128 stands for zero in the data rows.
Here are some points:
array([119, 111, 135, 103,  98, 147, 132, 149, 109, 154, 184, 147,  96,
       145, 151,  91, 154, 170, 109, 167, 120, 118,  36, 100])
array([145, 165,  78, 125,  75,  99, 117, 153, 210,  89, 140,  80,  43,
        43, 116, 127, 108, 159, 117, 144, 107, 106, 123, 136])
array([150,  60, 113, 119,  99, 183, 191, 101, 161,  96, 198, 147, 113,
       132,  39,  91, 159, 190, 121, 130,  88, 144, 179,  76])
array([176, 136, 163, 141, 148, 129, 137, 203,  63, 151,  86, 199, 156,
       127, 127,  97, 133, 144, 187, 123, 116, 129, 182, 131])
array([116, 111, 132, 202, 171, 129, 183,  90, 110,  85,  56,  97, 102,
       235,  98, 113, 174, 121, 134, 163, 132, 105, 150, 165])
array([107, 100, 111, 100, 108, 104, 114,  96, 124, 150, 130, 159,  91,
        75, 138, 132, 125, 105, 160, 104, 122, 141, 152, 115])
array([192, 166, 118, 134, 104, 186, 204, 153, 143,  70, 196, 106,  75,
       103,  95, 129,  92, 173, 102, 135,  97, 122, 101,  98])
array([186, 155, 116, 156, 113,  46, 126, 191,  84, 103, 155, 141, 134,
       123,  42, 139, 152, 108, 133,  88, 106, 150,  66, 166])
array([122, 166, 127, 136,  81,  82, 168,  92, 107, 131, 114, 119, 163,
       136, 128,  51, 118,  88, 125, 103, 153, 161,  73, 128])
array([122, 114,  91, 149, 130, 110, 106, 169,  80,  99, 207, 188, 151,
        93, 110, 119, 158, 112,  90,  62,  72, 102,  96,  95])
array([ 82, 154, 129, 147, 163, 113, 121, 143, 151, 191,  61,  96, 119,
       106, 160, 119, 119, 148, 129, 116, 105, 151, 109, 108])
array([101, 124,  55,  81, 118, 130, 121, 114, 161, 129,  43,  78,  80,
        92, 180, 163, 146, 144,  87,  28, 184,  64, 126, 140])
array([151,  89, 134, 140, 205, 120, 104, 142, 168, 100,  54, 125, 138,
        91, 153, 139,  80, 123,  40, 145, 144, 140, 231, 133])
array([203,  38, 127, 131, 128,  91, 100, 203,  47, 131, 151, 175, 186,
       123,  90,  70, 153,  78, 131, 123, 109, 145, 111, 143])
array([ 94, 158, 139, 160, 157, 138, 153,  69, 158,  81, 121,  82,  78,
        92, 124, 147, 164, 142, 128, 151, 129,  64, 125, 178])
array([169, 125, 161, 133, 181, 133, 153, 129, 121, 124,  98, 163, 135,
       112, 148, 130,  97, 159, 154,  74, 115, 100, 157, 112])
array([101, 106, 165, 161, 104, 132, 187, 179,  69, 112, 196, 173, 174,
       139, 126, 102, 115, 127, 139,  74, 142, 122, 135, 134])
array([114,  91, 101, 192, 137, 134, 105, 127, 106, 114, 205, 156, 121,
       213,  66, 121,  77, 117, 140, 112, 166, 147, 110, 118])
array([178, 141, 109, 121, 154, 187, 147, 171,  65, 133, 174, 142, 106,
       115,  93, 151, 141, 182, 161, 143,  77, 139, 120, 175])
array([103, 133, 127,  98, 207, 192, 105, 195, 117, 120,  62, 137, 164,
        96, 209, 166, 113, 148, 144,  87,  95, 147, 150, 126])
array([111,  93, 110, 104, 158, 155, 112, 139, 141, 124, 121, 110, 109,
       137, 124, 131,  95, 133,  92, 233,  70, 118, 166, 169])
array([186,  91, 134,  60, 104, 104, 132, 141,  76, 201, 198, 246, 213,
       141,  61,  42,  29,  29, 152, 171,  94, 171,  94, 164])
array([189, 147, 114, 107, 122, 100,   4, 253,   1, 253, 168, 175, 123,
       184,  66, 103, 195, 134, 125,  73,  79, 146,  50,  77])
array([131,  52, 124,  91, 145, 116, 136,  97, 144, 133, 109, 174, 162,
       132, 169, 151, 108, 111, 195, 132, 133, 160, 155, 132])
array([100,  88, 163, 194, 158,  75, 108, 140, 189, 156, 139,  64, 182,
       134, 154, 124,  93, 101,  90, 192, 141, 172, 129, 128])
array([160, 129, 173,  82,  76, 129, 188, 193,  61, 149, 218, 106, 112,
       216, 103, 141, 185, 111, 169, 131, 142, 175, 130,  65])
array([150, 140, 177,  68,  87, 154, 151, 153, 112, 132, 181, 205, 127,
       135,  83, 140, 122, 157,  93, 194,  78, 196, 130, 142])
array([138, 125, 106, 134,  84,  93, 164, 113, 131, 186, 155, 158, 142,
       126, 130, 160, 158, 147, 116, 124, 110, 102, 158,  76])
array([148, 113, 129,  80, 155, 140, 110, 174,  81, 125, 133, 198, 205,
       141,  98,  93,  57,  98, 121,  70,  55, 191, 108, 218])
array([105, 125,  92, 163,  78, 122, 189,  82,  96, 129, 126, 189, 118,
       135,  71,  99, 135, 168,  82, 206, 137,  94,  87, 135])
array([140,  68, 144, 113,  99, 166, 133, 165,  77, 160, 119, 108, 147,
       125,  89, 181,  99, 116, 161, 133,  19, 131, 154, 175])
array([151, 153, 113, 114, 105,  38, 137, 116,  92, 177,  98, 130, 104,
        98,  98, 132, 115,  85, 172,  98, 110, 131, 172,  83])
array([121, 203, 175, 141,  85, 139, 191, 180, 143,  74, 208, 128, 175,
       106, 133, 168, 185, 136, 153, 132, 103, 188,  73, 159])
array([177,  84, 141, 129, 127, 175, 120, 125, 126, 117,  69, 125, 152,
        97, 158,  98, 126, 144, 129, 105, 153, 158, 122, 165])
array([173, 115, 198, 182, 154, 125, 175, 168, 157, 183, 128,  87, 144,
       141, 172,  81, 123, 127, 174,  86, 147, 114, 175,  67])
array([125,  95, 138, 104, 215, 113, 137, 161, 151, 147, 123,  92, 116,
       112, 148, 169, 139,  74, 146, 103, 128,  80, 148, 143])
array([181, 132, 113, 143, 167, 146, 121, 169, 103,  94, 104, 146, 101,
       157, 104,  65, 103, 100, 175, 152,  83, 132, 130,  81])
array([134, 112, 116, 126, 145, 150, 117,  84, 116, 122, 154, 155, 150,
        98, 127, 127, 143, 100, 162, 150, 160, 137, 144, 152])
array([139, 166, 158, 130,  63, 139, 113, 114, 119, 135, 178, 105,  90,
       163,  77, 140, 215, 191, 149, 175, 131, 119,  50,  40])
array([102, 148, 140, 125, 142, 145,  71,  69, 148,  61, 121, 179, 156,
        80, 129, 105, 104, 103, 155, 113, 161,  95, 152,  61])
16 more points follow, each with its number after it:
array([ 79, 108,  92, 127, 169, 149, 140,  69, 125,  63,  65,  97, 111,
       110, 145, 124, 138,  53, 119, 146, 144, 139, 200, 196]) 0
array([132,  67,  62, 174, 209, 130, 179,  86, 153, 128,  48,  75, 126,
       104, 165, 146, 126, 143, 132, 123, 132,  92, 182, 116]) 1
array([ 91, 100,  71, 109, 190, 103, 122,   0, 173,  78,   7,  27,   0,
        78, 202, 196, 148, 176, 123,  81, 112,  62, 193, 165]) 2
array([152, 124, 165, 133, 116, 106, 133, 153,  93, 111, 138, 131, 149,
       104, 109, 109,  60, 101, 173, 135, 146, 145,  73, 213]) 3
array([ 83, 205, 148, 140, 169, 110,  90,  89, 165, 110, 166, 111, 107,
       104, 142, 177, 163,  96,  68, 188, 250, 126, 120,  88]) 4
array([ 99, 181, 112,  99, 151, 157,  76, 229, 134, 191, 185, 131, 176,
       133, 133, 141,  38,  61, 127, 114, 184, 183, 160, 190]) 5
array([160, 112, 140, 187, 108,  60, 148,  91, 156, 143, 152, 151, 129,
       127, 109, 106, 111,  97, 171, 150, 109, 113,  74, 119]) 6
array([174,  80, 162, 139,  79, 112, 182, 122, 144, 129, 138, 151, 147,
       162, 126,  98,  94,  85, 114, 146, 107, 119, 114, 162]) 7
array([135, 100, 105, 150, 121, 124, 175, 102, 151, 116, 108,  49,  86,
       132, 115, 130, 140, 181, 141, 224, 137, 142, 118,  56]) 8
array([141, 136, 119, 110, 110, 125, 127,  89, 138,  86, 127, 101, 150,
       100, 104, 151,  94, 156, 148, 150, 108, 174, 186, 131]) 9
array([121, 134, 121,  76, 116,  95,  90,  97, 135, 135, 144,  94, 146,
        89, 100, 139,  87,  60, 114,  82, 112, 144, 156, 137]) 10
array([145,  49, 121,  90,  78, 155, 171,  93, 165, 114, 118,  62, 144,
       100, 161, 122, 133, 128,  91, 159,  83,  89, 119, 121]) 11
array([178,  91, 114,  80, 121,  97, 106, 202, 125, 134, 200, 190, 187,
       213, 132,  65, 137, 119, 146, 153,  81, 135, 150, 147]) 12
array([138, 183, 115,  82,  98, 131, 145, 144, 132,  31, 226, 211, 120,
       153,  76, 143, 128, 148, 115, 134,  74, 122,   2, 110]) 13
array([ 40, 133,  79, 172, 184, 130,  81, 166,  65, 127,  78, 153,  95,
        62, 153, 158,  97, 157, 117,  87, 105, 141, 110, 212]) 14
array([132, 116, 156, 169, 167, 167, 152, 179, 120, 103, 172, 141, 150,
       134, 143,  84, 168, 187, 116, 153,  92, 117,  69, 189]) 15
Which of these numbered points is nearest to each point below, looking only along the 5 directions in which the first points spread most? Its number follows each.
array([ 25, 132,  84, 145, 163,  87, 142, 168, 161,  63,  45,  80, 231,
        97, 120, 113,  87, 132, 153,  86, 131,  67, 147, 223]) > 0
array([ 71,  93,  68, 163, 250, 162,  90, 144, 115, 145,  47, 135, 104,
        31, 140, 144,  45, 160, 125, 124, 182, 158, 180, 200]) > 0
array([ 97, 126, 108, 124, 170, 112,  54, 195,  72, 175, 130, 123, 137,
       106, 122, 160,  94, 169,  93,  99, 100, 130, 125, 131]) > 14
array([ 78, 165, 123, 121, 146, 125,  64,  81, 113, 159, 110, 124, 195,
        84,  93, 123, 100, 102, 124, 138, 162, 130, 122, 208]) > 10
array([115, 153,  97,  91,  92,  77, 119,  54, 101, 125, 107, 153, 114,
       170,  75,  86, 124, 142, 153, 126, 133, 132, 110, 125]) > 6
array([107, 151, 127, 141, 145, 169, 105, 135, 105, 183, 136, 175, 197,
        95, 107, 128,  89,  40,  88, 156, 178, 209, 127, 140]) > 3
array([129, 109, 154, 125, 122, 119,  98, 140, 150, 168, 195, 104, 156,
       197, 181, 133,  90,  87, 150, 124, 225, 122,  49,  87]) > 6
array([114,  80, 128, 132, 121, 134, 143, 103, 129, 129, 128, 162, 104,
       106, 160, 175, 174, 179,  82, 126, 130,  85, 151, 121]) > 11
array([ 92, 103, 120, 111, 160,  95, 146,  75, 140, 115,  76,  92, 103,
       151, 127,  85,  92, 169, 153, 143,  84,  99, 188, 116]) > 0
array([ 84, 149, 104, 125, 152, 103, 180, 177, 161, 138,  82, 116, 125,
       138, 118, 131, 118, 112, 177, 112,  52, 132, 168, 163]) > 9
array([150, 115, 177, 135,  62, 141, 167,  77, 119, 128, 162,  60,  56,
       159, 135, 126, 226, 117, 114, 128, 149,  87, 105, 123]) > 8
array([ 70,  85, 123, 113, 169, 166,  98,  96, 150, 146,  50, 108, 119,
       126, 136, 100,  60, 155, 206, 141, 171, 132, 190, 132]) > 0
array([198,  67, 142, 139,  96, 184, 214, 251, 105, 154, 176, 143, 164,
       162,  29,  78,  68,  63, 174, 123,  75, 183,  90,  91]) > 12
array([113, 164, 159,  95,  63, 113,  84, 136, 120, 127, 225, 136, 142,
        97, 118,  83, 167, 141, 116, 187, 115, 159,  84, 192]) > 13
array([196, 158, 150,  93,  56, 119,  91, 168,  17, 249, 204, 214, 180,
       166,  82, 161, 139,  41, 193, 192, 111, 203,  65,  54]) > 12
array([ 29, 152, 115, 147, 234,  94,  97,  13, 224,  11,   0,  80,  48,
        18, 176, 148, 161, 174, 108,  97, 145,   8, 189, 234]) > 2
array([ 42,  94,  53, 141, 153,  98,  63,  45, 185, 121, 132,  67,  58,
        90, 129, 202, 119, 138, 126, 179, 210,  68, 123, 132]) > 4
array([ 93, 113,  41, 113, 195, 101, 147,  16, 193,  73,  22,  48,  71,
        20, 150, 182, 157,  92, 131, 141, 157,  41, 169, 192]) > 2
array([255, 166, 197, 129,  83, 130,  28, 255,  28, 217, 255, 220, 120,
       212,  30,  67, 103,  88, 156,  25, 103, 130,  93,  47]) > 12
array([ 96,  67, 115, 227, 160, 157, 201,  96, 187, 186,  80,  31,  99,
        99, 171, 205,  98, 147, 143,  95, 164,  88, 235, 106]) > 1
array([103,  79,  91, 220, 152, 123, 162, 116, 122, 125,  24,  50, 103,
        76, 138, 187, 156, 102, 106, 129, 108,  95, 141, 146]) > 1
array([161, 227, 112, 103,  79, 129, 130, 172, 183,  69, 163, 167, 141,
        84, 129, 155, 109, 100, 124,  64,  32, 130, 122, 134]) > 14
array([ 49, 120,  88, 124, 117, 126,  53, 132, 132, 110, 113, 140, 214,
        96, 100,  85,  28,  75, 125, 123, 119, 105, 102, 139]) > 10
array([139, 144, 130,  88, 111, 135, 158, 151, 156, 164, 130, 136, 118,
        92,  72,  92,  54, 126, 130,  83, 139, 170, 143, 129]) > 3
array([ 97, 130,  50, 125, 166, 105, 100,  94, 159, 134,  75, 125, 115,
       101, 133,  88,  98, 156, 119,  91, 162, 151, 122, 121]) > 10
array([ 69,  78,  41, 120, 191, 111, 148,   0, 166,   0,   2,  83,  53,
        68, 192, 165, 137, 140, 117, 197, 118,   8, 175, 152]) > 2
array([ 79, 193, 103, 138, 155,  41,  65,   0, 150, 110,  88,  60,  85,
       114, 129, 189, 150, 203, 107, 145, 187, 121, 140, 195]) > 4
array([ 91, 105, 150,  48, 135, 147, 131, 208, 140, 113, 142, 120, 193,
       156,  97,  84,  67, 101, 141,  37, 129, 143, 172, 131]) > 5
array([154, 128,  77, 116, 215, 165, 152, 124, 175, 116,  96, 159,  97,
       124, 102, 134, 160, 110,  70, 132, 110, 121, 152, 156]) > 9
array([ 34, 112,  67, 173, 164,  87, 169,   0, 251,  45,  84,  62,  63,
       106, 255, 163, 156, 151,  79, 146,  67,  88, 191, 178]) > 2
array([143, 124, 101, 110, 125,  94, 129,  72,  82,  92, 107,  72, 106,
       118, 173, 138, 160, 111, 126, 146, 197, 143, 136, 108]) > 4
array([220,  64, 190, 165, 101, 131, 188, 157,  74, 110, 150, 112,  93,
       166, 132, 101, 188, 135, 112, 145,  58, 105, 153,  70]) > 15
array([ 75, 111, 163, 148,  98, 107, 163, 128, 115, 142, 184, 184, 125,
       170, 123, 139, 108, 172, 138, 181, 127, 200, 135, 164]) > 7
array([130,  80, 129, 175, 175, 114, 187, 106,  77, 117, 134, 102,  49,
        85, 116, 107, 172, 212, 132, 194, 106,  83, 125, 117]) > 8
